In the data rows, zero lies at 4.5, halfway between 4 and 5.
Here are some points:
[3. 4. 6. 4. 5. 4. 5. 3. 2. 6. 4. 4. 6. 2. 2. 5. 7. 4. 6. 6. 5. 3. 5. 4. 4. 7.
 2. 3. 6. 4. 4. 3.]
[2. 3. 1. 3. 5. 4. 3. 7. 8. 1. 4. 5. 6. 0. 0. 5. 6. 6. 5. 4. 7. 3. 8. 5. 4. 4.
 5. 5. 7. 5. 4. 3.]
[2. 3. 4. 3. 4. 4. 3. 6. 5. 2. 4. 4. 5. 2. 2. 5. 5. 7. 5. 5. 7. 5. 6. 4. 5. 5.
 3. 5. 6. 4. 4. 3.]
[0. 3. 4. 3. 4. 2. 4. 5. 6. 2. 5. 4. 7. 2. 0. 5. 6. 6. 5. 5. 8. 4. 6. 4. 5. 5.
 3. 7. 6. 4. 6. 2.]
[3. 4. 4. 5. 4. 3. 5. 5. 7. 4. 6. 5. 6. 3. 1. 5. 6. 4. 4. 4. 6. 3. 6. 5. 5. 4.
 5. 6. 5. 4. 5. 4.]
[5. 4. 2. 5. 4. 4. 3. 6. 8. 2. 5. 5. 4. 5. 5. 4. 3. 5. 4. 3. 5. 4. 5. 5. 5. 2.
 7. 7. 4. 5. 5. 5.]
[8. 5. 8. 4. 5. 8. 5. 4. 0. 7. 2. 4. 1. 7. 9. 4. 2. 6. 5. 5. 2. 8. 2. 3. 4. 7.
 2. 1. 3. 5. 4. 6.]
[8. 6. 0. 7. 4. 5. 4. 6. 9. 3. 6. 7. 3. 6. 6. 3. 3. 3. 3. 2. 2. 3. 5. 6. 5. 0.
 9. 6. 3. 5. 4. 7.]
[3. 4. 5. 5. 4. 3. 5. 4. 5. 5. 5. 4. 6. 4. 2. 5. 6. 4. 4. 5. 6. 4. 5. 5. 5. 5.
 4. 6. 5. 4. 5. 3.]
[9. 8. 6. 8. 5. 9. 6. 3. 0. 9. 4. 5. 0. 9. 9. 3. 1. 2. 4. 4. 0. 6. 0. 4. 4. 5.
 6. 0. 1. 6. 3. 9.]
[2. 2. 6. 0. 5. 6. 3. 6. 0. 2. 1. 3. 3. 2. 5. 5. 4. 9. 7. 6. 7. 7. 6. 3. 4. 7.
 0. 2. 6. 5. 3. 3.]
[1. 3. 3. 4. 4. 3. 4. 5. 7. 2. 5. 5. 6. 3. 0. 5. 6. 5. 5. 4. 8. 3. 6. 5. 5. 4.
 5. 7. 6. 4. 5. 3.]
[5. 5. 4. 6. 4. 3. 5. 4. 7. 5. 6. 5. 5. 5. 3. 4. 5. 3. 4. 4. 5. 3. 4. 5. 5. 3.
 7. 7. 4. 4. 5. 5.]
[9. 7. 4. 6. 6. 9. 5. 4. 1. 7. 3. 6. 1. 6. 9. 3. 1. 4. 5. 4. 0. 5. 3. 4. 4. 5.
 5. 0. 3. 6. 2. 8.]
[4. 4. 6. 3. 5. 5. 4. 5. 3. 5. 4. 4. 4. 5. 6. 5. 4. 6. 5. 5. 5. 6. 4. 4. 4. 5.
 3. 4. 4. 4. 5. 4.]
[4. 4. 1. 5. 5. 4. 4. 6. 9. 2. 6. 6. 6. 2. 2. 4. 5. 4. 4. 3. 5. 2. 7. 6. 5. 3.
 7. 6. 5. 5. 4. 5.]
[9. 7. 8. 6. 5. 6. 6. 2. 1. 9. 5. 4. 2. 9. 9. 4. 3. 3. 4. 5. 1. 6. 1. 4. 4. 5.
 5. 3. 2. 5. 5. 6.]
[5. 4. 7. 2. 5. 7. 4. 4. 0. 5. 2. 3. 3. 4. 7. 5. 3. 7. 6. 6. 4. 7. 4. 3. 4. 8.
 0. 0. 5. 5. 3. 4.]
[2. 4. 1. 6. 4. 1. 5. 5. 9. 3. 7. 6. 9. 1. 0. 5. 8. 2. 4. 3. 7. 0. 8. 7. 5. 2.
 8. 8. 6. 4. 5. 3.]
[4. 4. 5. 4. 5. 4. 4. 4. 4. 4. 4. 4. 5. 4. 4. 5. 5. 5. 5. 5. 5. 5. 5. 4. 4. 5.
 3. 4. 5. 4. 4. 4.]
[2. 4. 7. 4. 4. 2. 5. 3. 4. 6. 5. 3. 6. 5. 3. 5. 6. 4. 5. 5. 6. 5. 4. 4. 5. 5.
 3. 7. 4. 3. 6. 3.]
[1. 4. 8. 5. 4. 1. 6. 2. 5. 7. 6. 3. 8. 5. 0. 6. 8. 3. 4. 6. 7. 4. 4. 4. 5. 5.
 4. 8. 5. 2. 7. 2.]
[9. 7. 8. 8. 4. 5. 7. 2. 3. 9. 6. 4. 3. 9. 9. 4. 3. 1. 3. 4. 1. 5. 1. 4. 5. 4.
 6. 5. 2. 4. 6. 6.]
[6. 3. 5. 2. 5. 8. 3. 6. 0. 3. 1. 4. 1. 4. 9. 4. 2. 9. 6. 5. 3. 7. 4. 3. 3. 7.
 0. 0. 5. 6. 2. 5.]
[3. 4. 3. 5. 3. 2. 4. 5. 9. 3. 6. 5. 5. 6. 3. 4. 5. 4. 3. 4. 7. 4. 5. 6. 6. 1.
 7. 9. 3. 3. 7. 4.]
[5. 5. 4. 6. 4. 4. 5. 4. 7. 5. 6. 5. 5. 5. 4. 5. 5. 3. 4. 4. 4. 3. 5. 5. 5. 3.
 7. 6. 4. 4. 5. 5.]
10 more points follow, each with its number after it:
[3. 5. 1. 6. 4. 2. 5. 5. 9. 3. 7. 6. 8. 2. 0. 4. 7. 2. 3. 3. 6. 0. 7. 7. 5. 2.
 9. 8. 5. 4. 5. 4.] 0
[1. 3. 1. 4. 4. 2. 3. 7. 9. 1. 6. 6. 7. 1. 0. 5. 6. 5. 4. 4. 7. 2. 8. 6. 5. 3.
 6. 7. 6. 4. 5. 4.] 1
[3. 5. 4. 6. 4. 2. 5. 4. 7. 5. 6. 5. 7. 4. 1. 5. 6. 3. 4. 4. 6. 3. 5. 5. 5. 4.
 6. 7. 5. 4. 5. 4.] 2
[3. 3. 6. 2. 5. 5. 4. 4. 0. 4. 3. 3. 4. 3. 5. 5. 5. 7. 6. 6. 5. 6. 5. 3. 4. 7.
 1. 2. 6. 5. 4. 3.] 3
[9. 8. 5. 8. 5. 8. 6. 3. 3. 9. 5. 6. 2. 9. 9. 3. 2. 1. 3. 3. 0. 5. 1. 5. 4. 4.
 7. 1. 2. 6. 3. 9.] 4
[9. 8. 7. 8. 3. 6. 6. 4. 3. 8. 5. 5. 0. 9. 9. 3. 0. 3. 3. 4. 0. 8. 0. 4. 5. 2.
 7. 5. 0. 4. 6. 8.] 5
[3. 5. 6. 6. 4. 2. 6. 3. 6. 6. 6. 4. 6. 6. 2. 5. 6. 3. 4. 5. 5. 4. 4. 5. 5. 3.
 6. 8. 4. 3. 6. 4.] 6
[9. 9. 6. 8. 5. 9. 6. 3. 0. 9. 4. 6. 0. 9. 9. 3. 0. 3. 4. 3. 0. 6. 0. 4. 4. 5.
 6. 0. 1. 6. 3. 9.] 7
[4. 4. 0. 5. 5. 4. 4. 6. 9. 2. 6. 6. 6. 2. 1. 4. 6. 3. 4. 3. 5. 2. 7. 6. 5. 2.
 7. 6. 5. 5. 4. 5.] 8
[3. 4. 0. 4. 4. 4. 3. 7. 9. 1. 5. 6. 5. 2. 2. 4. 5. 5. 4. 3. 6. 2. 7. 6. 5. 2.
 7. 7. 5. 5. 4. 4.] 9
Which two of these numbered points are nearest to each point below, looking only along the 4 directions in which the first points spread most? Their numbers follow each, nearest first.
[3. 3. 0. 4. 4. 4. 3. 7. 9. 0. 5. 6. 5. 2. 1. 4. 5. 5. 4. 3. 7. 3. 8. 6. 5. 2.
 7. 6. 6. 5. 4. 4.] > 9 1
[9. 8. 4. 8. 5. 8. 6. 4. 4. 8. 5. 6. 2. 8. 9. 3. 2. 2. 4. 3. 0. 4. 2. 5. 4. 4.
 7. 1. 2. 6. 3. 8.] > 4 7
[4. 2. 4. 1. 5. 7. 3. 7. 2. 2. 2. 4. 3. 3. 6. 5. 3. 9. 6. 5. 5. 7. 5. 3. 4. 6.
 1. 1. 6. 6. 3. 4.] > 3 9
[8. 7. 8. 7. 4. 5. 6. 2. 2. 9. 5. 4. 3. 9. 9. 4. 3. 2. 4. 5. 1. 6. 1. 4. 5. 4.
 5. 4. 2. 4. 6. 6.] > 5 4
[9. 9. 7. 8. 5. 9. 6. 3. 0. 9. 4. 5. 0. 9. 9. 3. 0. 3. 4. 4. 0. 7. 0. 4. 4. 5.
 6. 0. 0. 6. 3. 9.] > 7 4
[1. 3. 4. 3. 4. 2. 4. 6. 6. 2. 4. 4. 6. 3. 1. 5. 6. 6. 5. 5. 8. 5. 6. 4. 5. 4.
 3. 7. 6. 4. 5. 3.] > 1 2
[4. 5. 1. 6. 5. 4. 4. 5. 8. 4. 6. 6. 6. 2. 2. 4. 6. 3. 4. 3. 4. 1. 7. 6. 4. 3.
 7. 4. 5. 5. 3. 5.] > 8 9
[2. 3. 0. 4. 4. 3. 3. 7. 9. 1. 5. 6. 6. 1. 1. 4. 5. 5. 4. 3. 7. 2. 8. 6. 5. 3.
 6. 7. 6. 5. 4. 4.] > 1 9
[9. 9. 5. 8. 5. 9. 6. 3. 2. 9. 5. 6. 0. 9. 9. 3. 1. 1. 3. 3. 0. 5. 1. 5. 4. 4.
 7. 0. 1. 6. 3. 9.] > 4 7
[2. 4. 5. 5. 4. 2. 5. 3. 5. 5. 6. 4. 8. 3. 0. 5. 7. 3. 5. 5. 6. 3. 5. 5. 5. 5.
 5. 6. 6. 4. 5. 3.] > 2 6
[3. 3. 0. 4. 4. 4. 3. 8. 9. 0. 5. 6. 5. 1. 2. 4. 5. 5. 4. 3. 6. 2. 8. 6. 5. 2.
 7. 6. 6. 5. 3. 4.] > 9 8
[3. 5. 6. 5. 3. 2. 5. 4. 6. 5. 6. 4. 5. 7. 4. 5. 5. 4. 4. 5. 6. 5. 3. 5. 5. 3.
 6. 9. 3. 3. 7. 4.] > 6 2
[8. 7. 7. 6. 5. 6. 6. 2. 0. 9. 5. 4. 4. 7. 7. 4. 5. 2. 5. 5. 1. 5. 2. 4. 4. 6.
 4. 1. 3. 5. 4. 6.] > 4 7
[3. 5. 1. 6. 4. 2. 4. 5. 9. 3. 7. 6. 7. 3. 0. 4. 6. 2. 3. 3. 6. 1. 7. 6. 5. 2.
 8. 8. 5. 4. 5. 4.] > 0 8
[9. 8. 7. 7. 5. 9. 6. 2. 0. 9. 3. 5. 0. 9. 9. 3. 1. 3. 4. 4. 0. 6. 0. 4. 4. 6.
 5. 0. 2. 6. 3. 9.] > 7 4
[3. 4. 0. 4. 4. 4. 3. 7. 9. 1. 5. 6. 5. 2. 2. 4. 5. 5. 4. 3. 6. 2. 7. 6. 5. 2.
 7. 6. 5. 5. 4. 4.] > 9 8
[7. 5. 8. 4. 4. 6. 4. 5. 1. 5. 3. 3. 1. 9. 9. 4. 1. 7. 4. 6. 3. 9. 1. 3. 5. 5.
 3. 4. 2. 4. 6. 5.] > 5 7
[9. 7. 7. 7. 4. 6. 6. 3. 2. 8. 5. 4. 2. 9. 9. 4. 2. 3. 4. 4. 1. 6. 1. 4. 5. 4.
 5. 4. 2. 4. 5. 7.] > 5 4
[3. 4. 1. 5. 5. 4. 4. 5. 8. 3. 5. 6. 7. 1. 0. 4. 6. 3. 4. 4. 5. 1. 7. 6. 4. 4.
 6. 4. 6. 5. 3. 4.] > 8 9
[4. 5. 4. 6. 5. 4. 5. 3. 6. 6. 6. 5. 7. 3. 2. 5. 6. 2. 4. 4. 4. 2. 5. 5. 4. 4.
 6. 5. 5. 4. 4. 5.] > 2 6
[2. 4. 2. 5. 4. 2. 4. 5. 9. 3. 6. 5. 7. 2. 0. 5. 6. 3. 4. 4. 7. 2. 7. 6. 5. 3.
 6. 7. 6. 4. 5. 4.] > 1 0
[9. 6. 3. 4. 6. 9. 3. 6. 0. 5. 2. 6. 0. 5. 9. 3. 0. 6. 5. 4. 0. 6. 3. 4. 3. 6.
 3. 0. 4. 7. 1. 8.] > 7 4
[2. 4. 7. 4. 4. 2. 5. 3. 4. 6. 5. 3. 6. 6. 3. 5. 6. 4. 4. 5. 7. 6. 3. 4. 5. 4.
 4. 8. 4. 3. 7. 3.] > 6 2
[9. 6. 3. 4. 6. 9. 4. 5. 0. 5. 2. 6. 0. 5. 9. 3. 1. 6. 5. 4. 0. 6. 3. 4. 3. 6.
 3. 0. 4. 7. 1. 8.] > 7 4
[8. 7. 8. 7. 4. 5. 7. 2. 2. 9. 5. 4. 3. 9. 9. 4. 3. 2. 4. 5. 1. 6. 1. 4. 5. 4.
 6. 4. 2. 4. 6. 6.] > 5 4
[2. 4. 1. 5. 4. 2. 4. 6. 9. 2. 6. 6. 7. 2. 0. 4. 6. 3. 4. 3. 6. 2. 7. 6. 5. 2.
 7. 8. 5. 4. 5. 4.] > 1 0
[9. 8. 8. 6. 5. 8. 7. 2. 0. 9. 4. 4. 2. 8. 9. 4. 3. 2. 5. 5. 0. 6. 1. 4. 4. 7.
 4. 0. 3. 5. 3. 7.] > 7 4
[3. 2. 4. 1. 5. 6. 2. 7. 2. 1. 2. 4. 3. 3. 6. 5. 3. 9. 6. 5. 6. 7. 5. 3. 4. 6.
 1. 2. 6. 5. 3. 4.] > 3 9
[3. 3. 6. 2. 5. 5. 4. 4. 1. 4. 3. 3. 5. 3. 4. 5. 5. 7. 6. 6. 6. 6. 5. 3. 4. 7.
 1. 2. 6. 5. 4. 3.] > 3 2
[4. 5. 1. 7. 4. 2. 5. 5. 9. 4. 7. 6. 7. 3. 0. 4. 6. 2. 3. 3. 5. 1. 6. 6. 5. 2.
 9. 7. 5. 4. 5. 5.] > 0 8
[6. 5. 6. 4. 4. 6. 4. 5. 3. 5. 4. 4. 2. 7. 9. 4. 2. 6. 4. 5. 3. 7. 2. 4. 5. 4.
 4. 5. 3. 5. 5. 5.] > 5 3
[8. 5. 7. 4. 5. 7. 5. 4. 0. 6. 3. 4. 1. 7. 9. 4. 2. 6. 5. 5. 2. 7. 2. 3. 4. 6.
 3. 1. 3. 5. 4. 6.] > 7 4
[3. 5. 1. 6. 4. 2. 4. 5. 9. 3. 7. 6. 7. 3. 0. 4. 6. 3. 4. 3. 6. 1. 7. 6. 5. 2.
 8. 8. 5. 4. 5. 4.] > 0 8
[4. 5. 6. 6. 4. 3. 6. 3. 6. 6. 6. 4. 6. 6. 3. 5. 6. 3. 4. 4. 5. 4. 4. 5. 5. 3.
 6. 7. 4. 4. 6. 4.] > 6 2
